Some points, one per row:
[-1.  -1.4 -1.5 -1.3 -1.3 -1.1 -0.8 -0.2  0.2  0.6  0.5  0.4  0.1  0.3
  0.8  1. ]
[-1.  -1.3 -1.3 -1.2 -0.8 -0.5 -0.2 -0.4 -0.5 -0.4 -0.3 -0.1  0.6  1.1
  1.3  1. ]
[ 0.7  1.3  1.5  1.2  0.4 -0.4 -0.6 -0.3  0.3  0.5  0.2 -0.4 -0.8 -0.7
 -0.5 -0.3]
[-0.8 -0.8 -0.6 -0.1  1.   1.6  1.4  0.8  0.3  0.   0.  -0.3 -0.5 -0.3
  0.1 -0.2]
[-1.2 -1.5 -1.6 -1.7 -1.2 -0.8  0.   1.   1.4  1.1  0.8  0.2 -0.3 -0.6
 -0.4 -0.6]
[-1.2 -1.5 -1.5 -0.7  0.6  1.5  1.7  0.7 -0.4 -1.1 -0.8 -0.8 -0.5 -0.5
 -0.4 -0.5]
[ 0.6  0.1 -0.1 -0.4 -0.5 -0.4  0.   0.4  0.9  1.1  1.   0.7  0.5  0.
 -0.2  0. ]
[ 0.7  0.4 -0.1 -0.1  0.   0.7  1.6  2.5  2.6  2.4  1.4  0.6 -0.3 -0.4
 -0.8 -0.4]
[ 0.6  1.   1.3  1.3  1.2  0.6 -0.2 -0.5 -0.4 -0.2  0.4  1.3  2.   2.2
  1.6  0.8]
[-1.3 -0.9 -0.6  0.1  1.   1.8  2.2  2.3  1.7  0.9  0.4 -0.2 -0.9 -1.1
 -1.1 -1. ]
[ 2.9  3.8  3.7  2.7  1.7  1.2  0.6  0.1 -0.2 -0.5 -0.9 -0.8 -0.8 -0.8
 -0.6 -0.5]
[ 0.8  1.3  1.5  0.7 -0.1 -0.4 -0.3  0.4  0.9  0.3 -0.8 -1.1 -1.4 -1.6
 -1.4 -0.8]
[-0.6 -0.7 -0.7 -0.6 -0.5 -0.5 -0.3 -0.4 -0.8 -1.  -1.2 -0.7  0.1  1.1
  0.7  0.4]
[-0.3 -0.2 -0.2  0.   0.1  0.5  0.5 -0.1 -0.9 -0.9 -0.9 -0.8 -0.6 -0.5
 -0.4 -0.4]
[-0.7 -1.  -1.3 -1.7 -1.6 -1.4 -1.3 -1.  -0.4  0.3  0.7  1.2  1.2  1.4
  1.9  1.7]
[-0.9 -1.1 -1.3 -1.1 -0.9 -0.7 -0.7 -0.8 -0.9 -0.3  0.4  1.   1.4  1.8
  1.8  1.3]
[ 0.   0.3  0.4  0.3  0.3  0.8  1.   1.3  0.9  0.6  0.1 -0.1 -0.4 -0.7
 -0.7 -0.5]
[ 2.2  2.2  1.5  0.8  0.  -1.  -1.2 -0.3  0.4  0.6 -0.2 -0.6 -0.9 -0.5
 -0.6 -0.2]
[ 0.1 -0.1 -0.2 -0.2 -0.1  0.2  0.1 -0.1 -0.4 -0.4 -0.4 -0.1  0.   0.2
  0.   0.2]
[-0.9 -0.9 -0.7 -0.5 -0.2 -0.1 -0.5 -0.8 -0.8 -0.9 -0.1  0.5  0.5 -0.2
 -0.2 -0.5]
[-1.1 -1.1 -1.  -0.3  0.4  1.5  2.3  2.6  2.4  2.1  1.6  1.   0.9  1.
  1.   0.6]
[-1.2 -1.  -0.4  0.1 -0.2 -1.  -1.3 -1.1 -1.2 -1.  -0.9 -1.1 -1.1 -0.6
 -0.4 -0.7]
[-0.7 -0.7 -0.3  0.6  1.   0.9  0.2 -0.5 -0.9 -0.5 -0.5 -0.6 -0.9 -0.7
 -0.7 -0.5]
[ 0.3  0.2  0.4  0.4  0.3 -0.1 -0.3 -0.4  0.1  0.7  0.8  0.8  0.7  0.8
  0.9  0.5]
[-0.7 -0.2  0.3 -0.1 -0.2  0.1  0.5  0.7  0.5 -0.2 -0.2 -0.5 -0.3 -0.1
  0.1 -0.4]
[-0.5 -0.1  0.3  0.1 -0.7 -1.4 -1.6 -1.3 -1.  -0.4  0.3  1.   1.2  1.2
  0.9  0.4]
[ 0.  -0.2 -0.5 -0.8 -0.7 -0.8 -0.6 -0.5 -0.3 -0.5 -0.2 -0.1  0.1  0.5
  1.1  0.7]
[ 2.6  3.   3.   3.   2.6  2.   1.3  0.8  0.1 -0.4 -0.7 -0.8 -1.1 -0.9
 -0.7 -0.5]
[-0.9 -0.9 -0.9 -0.2  0.8  1.9  2.5  1.6  0.4 -0.2 -0.4 -0.7 -0.9 -1.
 -1.  -0.7]
[ 1.4  1.3  1.3  1.4  1.1  1.1  0.8  0.4  0.  -0.2 -0.4 -0.6 -0.5 -0.6
 -0.4 -0.2]
[ 1.6  2.   2.2  2.1  1.6  0.7 -0.1 -0.5 -0.8 -0.8 -0.8 -0.9 -1.  -1.
 -0.9 -0.8]
[ 0.5  0.3  0.1 -0.1  0.  -0.4 -0.3 -0.3 -0.3 -0.4 -0.4 -0.3 -0.2  0.
 -0.1 -0.1]
[ 1.1  1.8  1.6  1.   0.7  0.7  0.8  1.1  1.3  1.2  1.1  0.4 -0.3 -0.5
 -0.6 -0.5]
[-0.6 -0.3  0.1 -0.2 -0.9 -1.4 -1.3 -0.8 -0.1 -0.6 -1.  -0.6  0.   0.5
  0.2 -0.2]
[-0.7 -1.1 -1.3 -1.5 -1.1 -0.5  0.7  2.   3.4  4.   3.7  2.8  1.9  1.4
  1.   0.9]
[ 4.3  4.5  4.2  3.5  2.4  1.6  0.9 -0.1 -0.7 -1.  -1.4 -1.6 -1.4 -1.2
 -0.8 -0.2]
[-0.8 -0.4 -0.1  0.2 -0.1 -0.7 -1.1 -1.3 -0.8 -0.3  0.3  1.1  1.4  1.
  0.6  0.4]
[-1.1 -1.4 -1.7 -1.8 -1.5 -1.3 -1.3 -1.  -0.6 -0.1  0.5  0.8  0.7  0.8
  1.2  1. ]
[-0.4 -0.4 -0.4 -0.5 -0.8 -0.7 -0.4 -0.1  0.2  1.   1.3  1.1  0.8  0.6
  0.2  0.1]
[-0.9 -1.3 -1.5 -1.5 -1.8 -1.7 -1.6 -0.8 -0.1  0.6  0.4  0.3  0.1  0.2
  0.8  1.2]
[-1.  -1.4 -1.4 -1.5 -1.6 -1.5 -1.4 -1.3 -0.8  0.1  1.3  1.3  1.1  0.5
  0.  -0.4]
Here are 12 more points, each followed by its number:
[ 0.9  1.   1.1  0.9  1.   1.1  1.6  2.4  2.8  2.4  1.9  1.1  0.4 -0.1
  0.   0.2] 0
[ 0.9  1.   1.   0.6  0.3 -0.3 -0.8 -1.2 -1.2 -0.8 -0.7 -0.4  0.1  0.4
  0.3  0.2] 1
[ 0.7  1.1  1.3  0.6 -0.3 -0.9 -1.3 -1.6 -1.6 -1.6 -1.2 -1.1 -0.6 -0.4
 -0.2  0.1] 2
[-0.5 -0.5 -0.5 -0.2  0.7  1.5  2.1  2.6  2.1  1.5  1.4  1.   0.2 -0.1
 -0.2 -0.2] 3
[-1.  -1.1 -0.4 -0.3  0.   0.3  0.5  0.6  0.8  0.8  1.1  1.6  1.4  0.5
 -0.1 -0.2] 4
[ 1.2  1.4  1.4  1.3  1.1  0.9  0.6  0.6  0.7  0.6  0.3  0.1 -0.4 -0.6
 -0.6 -0.7] 5
[ 1.5  1.8  2.3  3.   3.2  2.9  2.   1.3  0.8  0.5  0.2 -0.3 -0.4 -0.5
 -0.6 -0.4] 6
[ 0.6  0.5 -0.2 -0.5 -0.6 -0.6  0.2  0.6  0.3  0.  -0.2  0.1  0.3  0.5
  0.4  0.5] 7
[-0.5 -0.5 -0.5 -0.6 -1.3 -1.3 -1.2 -0.6 -0.2  0.1  0.2  0.2  0.2  0.1
 -0.1  0.1] 8
[-0.9 -1.1 -1.3 -1.3 -1.1 -0.7 -0.9 -1.1 -1.2 -0.9 -0.3  0.8  1.3  1.1
  0.5  0. ] 9
[-0.8 -1.1 -1.1 -0.9 -0.8 -0.8 -0.4 -0.4 -0.2 -0.2 -0.2 -0.1  0.2  0.5
  1.3  1.5] 10
[-1.2 -1.2 -1.3 -1.  -0.1  0.5  0.8  0.9  0.4  0.2  0.8  1.2  0.3 -0.6
 -0.9 -0.9] 11
Which of these numbered points is nearest to each point below, ignoring the 2 directions in which the first points spread most? Its number follows each.
[ 2.1  2.2  2.1  1.6  1.   1.   1.   1.4  1.4  1.3  0.9  0.5  0.1 -0.2
 -0.1  0. ] > 0
[ 1.6  1.5  1.   0.2 -0.7 -1.2 -1.7 -1.8 -1.4 -0.8 -0.1  0.5  0.7  0.2
 -0.2 -0.3] > 5
[-0.5 -1.  -1.2 -1.  -1.  -0.9 -0.5 -0.3 -0.1 -0.3 -0.3 -0.2  0.1  0.8
  1.4  1.8] > 10
[ 0.4  0.7  0.4  0.2  0.6  1.1  1.2  1.2  1.3  1.1  0.4  0.  -0.3 -0.5
 -0.7 -0.3] > 1
[ 1.4  1.8  1.9  1.7  1.7  1.6  1.   0.1 -0.5 -1.1 -1.2 -1.2 -1.2 -1.2
 -1.  -1. ] > 9
[-1.1 -1.2 -1.3 -1.2 -1.  -0.6  0.1  0.6  0.7  0.8  0.6  0.5  1.   1.1
  0.6  0.2] > 1
[-0.9 -0.8 -0.6 -0.3  0.4  1.3  1.8  1.9  1.4  1.3  1.9  2.3  1.6  0.4
 -0.1 -0.2] > 4
[-1.  -1.4 -1.7 -1.5 -0.9 -0.3  0.5  1.   0.6  0.  -0.3 -0.6 -0.6 -0.5
 -0.3 -0.2] > 2
[-0.8 -0.9 -0.6 -0.4 -0.4 -0.4 -0.6 -0.7 -1.  -1.  -0.5  0.3  1.   0.9
  0.9  0.4] > 3
[-1.  -1.4 -1.4 -1.3 -1.1 -1.1 -0.7 -0.7 -0.7 -0.4  0.4  0.9  1.1  0.6
  0.  -0.4] > 9
[ 1.3  1.2  1.   1.   0.7  0.2  0.1  0.3  0.6  1.1  1.2  0.6 -0.4 -0.8
 -0.8 -0.6] > 5
[-0.3 -0.1 -0.2 -0.3 -0.4 -0.5 -0.4  0.4  0.9  1.   1.   0.5 -0.2 -0.6
 -0.7 -0.6] > 8
[ 2.3  2.1  1.1  0.1 -0.4 -0.3 -0.3 -0.2  0.  -0.4 -0.7 -0.6 -0.5 -0.7
 -0.3 -0.1] > 7
Here are 12 other points, each followed by its number:
[ 1.3  1.7  1.8  1.6  0.9  0.4  0.3  0.3  0.4  0.9  1.3  0.9  0.3 -0.3
 -0.8 -0.6] 0
[-0.3 -0.2  0.2  0.9  1.2  1.5  0.9  0.3 -0.1 -0.2 -0.5 -0.1  0.5  0.7
  0.5  0.4] 1
[ 2.8  3.9  4.6  4.   2.3  1.   0.  -0.7 -0.9 -1.  -0.9 -0.7 -0.8 -0.7
 -0.6 -0.4] 2
[ 1.7  1.9  1.1  0.3  0.1 -0.6 -0.6 -0.8 -0.9 -1.2 -0.9 -0.8 -0.4 -0.2
 -0.1 -0.2] 3
[ 0.8  0.8  0.4  0.1 -0.2 -0.6 -0.9 -1.3 -1.3 -1.5 -1.6 -1.6 -1.4 -1.2
 -0.8 -0.4] 4
[ 0.1 -0.1 -0.3 -0.7 -1.4 -1.5 -1.5 -1.4 -1.2 -0.9 -0.5  0.2  1.2  1.9
  2.1  1.9] 5
[ 0.  -0.2 -0.6 -0.6 -0.3  0.  -0.3 -0.9 -1.1 -1.1 -1.1 -0.8 -0.6 -0.5
 -0.5 -0.5] 6
[-1.1 -1.5 -1.3 -1.1 -1.  -0.9 -0.5 -0.5 -0.5 -0.3 -0.2  0.1  0.8  1.4
  1.3  0.7] 7
[ 1.4  1.2  0.5  0.  -0.5 -0.9 -1.  -0.3  0.1  0.3 -0.2 -0.6 -0.8 -0.4
  0.2  0.4] 8
[-0.8 -1.1 -1.1 -0.7 -0.4 -0.1  0.4  0.7  1.1  1.5  2.2  2.5  2.2  1.3
  0.8  0.6] 9
[-1.  -1.3 -1.5 -1.4 -1.2 -1.  -1.  -1.  -0.9 -1.1 -1.2 -1.1 -0.3  0.7
  1.4  1.4] 10
[ 1.6  1.8  1.7  1.1  0.4 -0.3 -0.6 -0.3  0.2  1.1  1.9  1.5  0.4 -0.1
 -0.2 -0.3] 11
Which of these numbered points is nearest to each point below, ignoring the 2 directions in which the first points spread most? Its number follows each.
[ 1.1  1.2  0.7  0.1 -0.6 -1.  -1.2 -1.  -0.3  1.1  2.1  1.9  0.9  0.2
  0.   0.2] > 11
[ 1.2  1.2  0.7  0.  -0.5 -1.2 -1.7 -1.8 -1.5 -1.5 -1.  -0.2  1.6  2.2
  1.7  0.3] > 5
[-0.3 -0.5 -0.8 -0.8 -0.8 -1.  -0.9 -1.1 -1.3 -1.3 -1.4 -1.1 -0.4  0.4
  1.3  1.5] > 10
[-1.1 -1.2 -1.1 -1.1 -1.2 -0.7  0.   0.9  2.1  3.1  3.6  3.1  2.3  1.2
  0.2 -0.3] > 11
[-0.7 -0.8 -1.2 -0.9 -0.3  0.3 -0.1 -0.3 -0.8 -1.1 -1.4 -1.2 -1.  -0.4
  0.4  0.7] > 10
[-0.4 -0.8 -1.  -0.9 -0.7 -0.6 -0.7 -1.2 -1.3 -1.  -0.7 -0.4  0.4  1.
  0.9  0.9] > 7
[-0.6 -0.4 -0.1  0.2  0.2  0.4  0.7  0.3 -0.1  0.5  1.3  1.9  2.4  2.1
  1.1  0.6] > 9
[-0.4 -1.  -1.2 -1.1 -0.7  0.1  0.5  0.6  0.1 -0.4 -0.8 -0.8  0.1  0.5
  0.8  0.6] > 10
[ 0.6  0.5  0.2 -0.4 -0.1  0.2  0.  -0.1  0.2  0.5  0.4  0.1 -0.2 -0.3
 -0.4 -0.3] > 3
[-0.7 -0.5  0.3  1.1  1.5  1.1  0.3  0.  -0.2 -0.1 -0.1  0.2  0.3  0.4
  0.2  0.2] > 1
[-1.  -0.9 -0.9 -0.7 -0.1  0.  -0.6 -1.1 -1.1 -1.1 -0.6  0.2  0.1 -0.6
 -0.8 -0.6] > 6
[ 0.2  0.6  0.9  0.4 -0.4 -0.5 -0.3  0.1  0.5  0.  -1.  -1.3 -1.4 -1.1
 -1.  -0.6] > 4
[-0.1  0.1  0.3  0.6  1.1  0.7 -0.3 -1.1 -1.2 -0.9 -0.1 -0.3 -0.8 -1.
 -1.1 -1.1] > 6
